128 stands for zero in the data rows.
Some points:
[128 113 108 144 179 112 138 242 151 157 106 110 120 163 102 114 115 119
 129 113 164 156 115 130 117 112 192 131 156 104 104 114 111 116 156 116
 114 137 129 110 133 179 120 118 110 118 116 139 112 123 154 194 109 145
 132 149 111 136]
[150 112 109 171 167 116 110 133 108 107 108 150 126 105 110 115 110 104
 113 118 118 175 111 142 122 108 125 128 144 163 104 140 126 134 118 109
 113 114 108 112 113 107 148 182 151 125 110 149 111 157 133 147 109 147
 162 111 143 113]
[110 110 115 120 104 142 128 113 113 113 111 114 209 134 162 115 121 109
 111 115 116 113 131 109 166 106 123 121 105 110 144 112 130 149 114 110
 144 139 102 158 138 110 116 111 147 137 111 115 111 109 110 108 138 129
 113 197 172 210]
[131 114 104 117 108 181 109 106 109 116 137 112 122 111 100 165 107 105
 113 122 131 111 110 132 117 127 110 140 102 135 143 228 126 119 115 173
 111 112 101 158 112 112 115 114 164 120 138 119 140 105 114 106 184 106
 150 114 116 115]
[109 146 148 118  99 146 158 111 124 112 110 149 124 107 167 137 156 107
 128 141 117 111 127 109 127 165 112 124 103 140 128 122 185 118 110 115
 148 124 106 142 145 111 160 109 115 119 110 124 110 109 114 100 165 104
 116 115 129 109]
[127 216 107 121 108 116 109 115 108 110 104 106 135 106 149 184 114 146
 138 138 146 108 138 114 119 112 104 170 120 106 178 110 114 109 112 174
 113 112 168 159 113 110 118 110 108 124 109 134 173 110 113 102 191 104
 111 112 111 110]
[123 113 166 115 105 145 104 112 113 110 111 110 123 106 160 119 158 111
 121 146 119 111 115 111 138 159 179 120 173 102 141 115 127 108 114 154
 107 149 170 181 142 109 145 111 106 121 109 112 238 111 113 103 182 104
 113 163 137 149]
[108 153 116 117 104 115 159 128 116 163 196 127 121 106 150 109 112 110
 114 113 121 108 121 142 153 133 132 122 133 148 110 112 112 174 126 136
 168 112 152 109 116 155 128 108 108 146 114 135 111 149 117 123 141 171
 110 118 111 111]
[108 114 114 167 225 138 128 195 181 111 110 140 137 220 109 126 136 136
 144 116 164 189 112 120 118 112 172 126 117 118 109 113 113 108 125 111
 113 172  98 104 127 151 131 126 104 125 163 120 112 123 131 163 108 108
 115 143 112 147]
[128 108 145 122 154 116 116 109 111 111 162 163 120 103 104 113 116 115
 112 130 136 123 112 146 116 154 108 119 108 141 115 172 108 117 117 118
 156 108 101 114 115 108 114 156 119 124 178 120 111 131 170 138 108 122
 172 112 110 114]
[115 115 135 118 140 108 110 114 112 148 146 160 121 103 105 120 111 136
 121 110 135 151 126 158 119 148 115 146 134 166 103 115 105 153 141 116
 136 114  98 110 118 114 117 136 107 124 114 136 112 169 139 159 114 134
 136 114 111 109]
[150 112 188 118 152 154 203 110 213 110 153 141 126 114 103 191 167 102
 137 194 114 112 117 113 117 172 107 121 104 144 105 191 198 107 187 114
 109 112 107 112 194 112 117 118 158 120 199 112 113 114 157 105 109 100
 183 108 111 111]
[113 112 106 121 104 112 138 195 111 179 132 112 121 179 114 111 116 149
 116 114 128 129 113 174 147 110 176 154 230 163 106 109 113 184 114 149
 112 111 221 109 115 156 122 113 111 124 110 161 125 180 116 203 109 104
 110 110 116 115]
[145 109 151 137 108 145 111 109 111 111 109 120 136 103 100 130 139 107
 120 160 135 115 111 113 114 111 108 117 105 112 162 178 161 109 118 113
 112 113 101 141 111 115 125 161 159 153 150 113 115 112 118 101 122 106
 141 161 129 151]
[107 111 114 131 104 120 112 114 106 182 103 110 123 177  99 117 112 236
 113 114 117 160 235 109 116 111 106 118 161 108 111 105 111 111 116 113
 110 199 140 136 118 124 144 111 111 129 115 138 158 178 117 102 111 107
 113 137 183 149]
[123 107 112 117 114 143 134 145 135 133 109 107 121 148 113 112 111 109
 112 116 116 117 112 140 115 125 174 127 158 115 105 113 128 130 168 118
 111 112 112 111 140 131 112 135 128 120 114 164 116 113 134 164 110 126
 146 129 123 133]
[111 108 110 133 173 159 171 113 201 152 148 190 130 172 106 121 159 121
 115 113 112 167 130 151 114 112 105 123 105 180 108 117 136 160 115 113
 151 162  99 110 131 164 156 111 105 141 189 114 109 158 116 128 111 112
 111 110 109 115]
[112 174 109 116 101 110 116 111 109 131 118 111 124 105 201 111 109 191
 116 114 117 108 165 108 161 128 113 140 123 108 137 109 109 112 113 159
 114 125 171 152 117 123 119 111 113 122 105 156 162 127 113 102 160 113
 113 115 142 126]
[118 130 136 115  91 113 109 171 131 181 139 109  81 106 144  88 141 152
 166 135 148 116 128 126 138 118 128 162 183  96  75  90 128 175 109 171
 184  93 248 137 136 164 122 108 103  97  77 189 107 147 113 173 100 185
  97 117 130 123]
[190 128 144 119 105 114 113 114 109 104 107 115 117 101 229 113 109 139
 137 136 116 115 196 113 150 123 107 122 103 106 223 120 127 108 112 135
 111 137 149 186 114 107 150 110 115 117 112 117 226 111 111 102 184 107
 111 116 186 138]
[139 172 116 116 110 111 115 121 105 132 160 110 116 104 165 110 112 110
 126 118 132 111 117 138 133 143 103 139 124 111 142 116 109 129 136 140
 152 102 124 107 115 108 116 135 134 118 110 167 129 127 136 101 131 179
 134 115 113 112]
[107 135 108 125 129 112 149 149 112 138 192 120 116 104 118 114 108 102
 110 114 133 111 114 160 120 144 140 122 123 146 102 110 110 156 166 118
 167 110 101 105 113 125 115 139 152 128 117 153 110 122 134 156 109 193
 138 114 115 116]
[201 215 138 123 103 114 107 116 110 113 113 111 118 103 217 114 109 103
 162 163 121 111 115 109 163 113 104 120 101 114 203 107 110 112 112 155
 112 108 176 112 111 114 135 111 118 148 114 115 185 113 116 107 169 153
 111 170 118 128]
[238 101 158 135 117 120  93  81  89  93 136 126 102 112  71 168 121 127
 142  84 131 100 108 122 125 154 140 107 146  92 191 193 131 112 141 123
 133  96  95 180 107 123 122 236 254 115 109  90  90 123 151 135 101 111
 199 114 131 137]
[106 115 112 138 107 148 109 111 109 160 106 157 141 157 105 112 120 188
 108 117 116 164 185 126 121 110 130 118 147 114 102 110 132 143 114 117
 107 165 109 110 115 108 169 109 110 153 111 129 111 177 115 105 114 116
 112 130 163 114]
[116 111 108 150 179 123 165 141 133 113 187 124 120 114 106 138 112 103
 108 120 139 140 112 169 116 149 155 120 107 197 105 156 113 160 171 114
 128 105  98 107 115 108 112 151 176 119 169 112 116 112 145 221 111 105
 143 118 114 114]
[109 115 108 127 116 148 141 135 123 143 115 111 121 197 104 136 119 146
 112 116 116 140 111 165 132 114 150 149 189 180 105 133 110 176 117 143
 111 112 177 107 114 113 147 114 110 117 108 131 113 170 116 177 118 108
 110 115 117 116]
[105 103 115 117 103 157 111 114 108 108 107 106 140 210 130 113 111 177
 110 116 122 109 124 110 160 131 147 119 139 110 115 111 112 110 114 127
 111 172 152 169 159 110 137 108 107 116 114 114 152 119 117 103 141 106
 114 131 170 166]
[141 151 180 123 105 115 158 108 129 110 133 136 126 107 129 137 167 109
 160 169 117 111 109 109 111 163 112 122 106 110 143 112 171 110 160 111
 164 115 101 113 153 115 116 142 154 126 124 112 111 108 157 107 110 153
 151 112 115 116]
[131 123 112 133 124 116 115 115 137 112 108 111 147 122 115 185 109 119
 124 148 129 113 115 110 115 108 107 119 100 119 140 140 123 111 113 136
 114 109 119 105 143 140 116 114 134 122 124 113 116 109 142 114 118 106
 117 117 136 117]
[112 107 176 120 152 158 153 109 180 110 112 155 131 123 108 163 176 104
 134 154 118 123 114 110 117 146 107 117 102 157 106 156 198 111 127 111
 112 133  99 119 154 109 137 132 123 127 173 113 111 108 140 101 109 105
 142 114 113 116]
[110 111 122 133 104 120 109 110 103 136 111 124 150 127 105 119 138 142
 117 125 119 141 147 112 117 109 131 122 119 110 122 109 152 110 113 109
 111 158 103 116 128 133 121 137 108 163 120 113 111 118 125 104 109 136
 110 170 143 150]
[110 173 128 129 183 113 134 181 182 137 109 156 145 121 103 128 152 139
 198 113 155 132 148 113 114 111 123 133 106 111 109 111 108 111 142 118
 136 192 126 109 144 232 123 109 105 119 135 125 109 113 128 103 112 180
 112 116 108 115]
[134 133 141 115 107 109 107 115 107 110 106 111 140 107 170 114 132 105
 145 152 134 116 129 113 139 130 107 120 103 108 173 114 111 104 109 130
 123 124 116 164 146 111 121 118 145 140 110 111 135 112 125 102 154 117
 111 179 116 171]
[112 111 118 159 196 112 139 112 182 121 167 165 130 105 106 115 173 102
 149 114 128 164 111 153 114 111 128 119 101 135 110 113 121 121 147 113
 164 124 104 105 114 167 116 162 107 164 200 112 109 112 128 124 110 177
 120 116 114 110]
These points spread out most along one direction. Take the direction at right angles to it along which they spread out most. Go by this last direction. Where along it does each point below lie, from 0 to 99? The average is 50, and the first point in the table lies past the average. One standard deviation of the points above along it is 16.
[112 111 118 159 196 112 139 112 182 121 167 165 130 105 106 115 173 102
 149 114 128 164 111 153 114 111 128 119 101 135 110 113 121 121 147 113
 164 124 104 105 114 167 116 162 107 164 200 112 109 112 128 124 110 177
 120 116 114 110] 44
[108 153 116 117 104 115 159 128 116 163 196 127 121 106 150 109 112 110
 114 113 121 108 121 142 153 133 132 122 133 148 110 112 112 174 126 136
 168 112 152 109 116 155 128 108 108 146 114 135 111 149 117 123 141 171
 110 118 111 111] 62
[107 135 108 125 129 112 149 149 112 138 192 120 116 104 118 114 108 102
 110 114 133 111 114 160 120 144 140 122 123 146 102 110 110 156 166 118
 167 110 101 105 113 125 115 139 152 128 117 153 110 122 134 156 109 193
 138 114 115 116] 53
[141 151 180 123 105 115 158 108 129 110 133 136 126 107 129 137 167 109
 160 169 117 111 109 109 111 163 112 122 106 110 143 112 171 110 160 111
 164 115 101 113 153 115 116 142 154 126 124 112 111 108 157 107 110 153
 151 112 115 116] 30
[106 115 112 138 107 148 109 111 109 160 106 157 141 157 105 112 120 188
 108 117 116 164 185 126 121 110 130 118 147 114 102 110 132 143 114 117
 107 165 109 110 115 108 169 109 110 153 111 129 111 177 115 105 114 116
 112 130 163 114] 65
[150 112 188 118 152 154 203 110 213 110 153 141 126 114 103 191 167 102
 137 194 114 112 117 113 117 172 107 121 104 144 105 191 198 107 187 114
 109 112 107 112 194 112 117 118 158 120 199 112 113 114 157 105 109 100
 183 108 111 111] 17
[190 128 144 119 105 114 113 114 109 104 107 115 117 101 229 113 109 139
 137 136 116 115 196 113 150 123 107 122 103 106 223 120 127 108 112 135
 111 137 149 186 114 107 150 110 115 117 112 117 226 111 111 102 184 107
 111 116 186 138] 44
[238 101 158 135 117 120  93  81  89  93 136 126 102 112  71 168 121 127
 142  84 131 100 108 122 125 154 140 107 146  92 191 193 131 112 141 123
 133  96  95 180 107 123 122 236 254 115 109  90  90 123 151 135 101 111
 199 114 131 137] 19
[128 113 108 144 179 112 138 242 151 157 106 110 120 163 102 114 115 119
 129 113 164 156 115 130 117 112 192 131 156 104 104 114 111 116 156 116
 114 137 129 110 133 179 120 118 110 118 116 139 112 123 154 194 109 145
 132 149 111 136] 70
[115 115 135 118 140 108 110 114 112 148 146 160 121 103 105 120 111 136
 121 110 135 151 126 158 119 148 115 146 134 166 103 115 105 153 141 116
 136 114  98 110 118 114 117 136 107 124 114 136 112 169 139 159 114 134
 136 114 111 109] 55
[109 115 108 127 116 148 141 135 123 143 115 111 121 197 104 136 119 146
 112 116 116 140 111 165 132 114 150 149 189 180 105 133 110 176 117 143
 111 112 177 107 114 113 147 114 110 117 108 131 113 170 116 177 118 108
 110 115 117 116] 72
[139 172 116 116 110 111 115 121 105 132 160 110 116 104 165 110 112 110
 126 118 132 111 117 138 133 143 103 139 124 111 142 116 109 129 136 140
 152 102 124 107 115 108 116 135 134 118 110 167 129 127 136 101 131 179
 134 115 113 112] 49
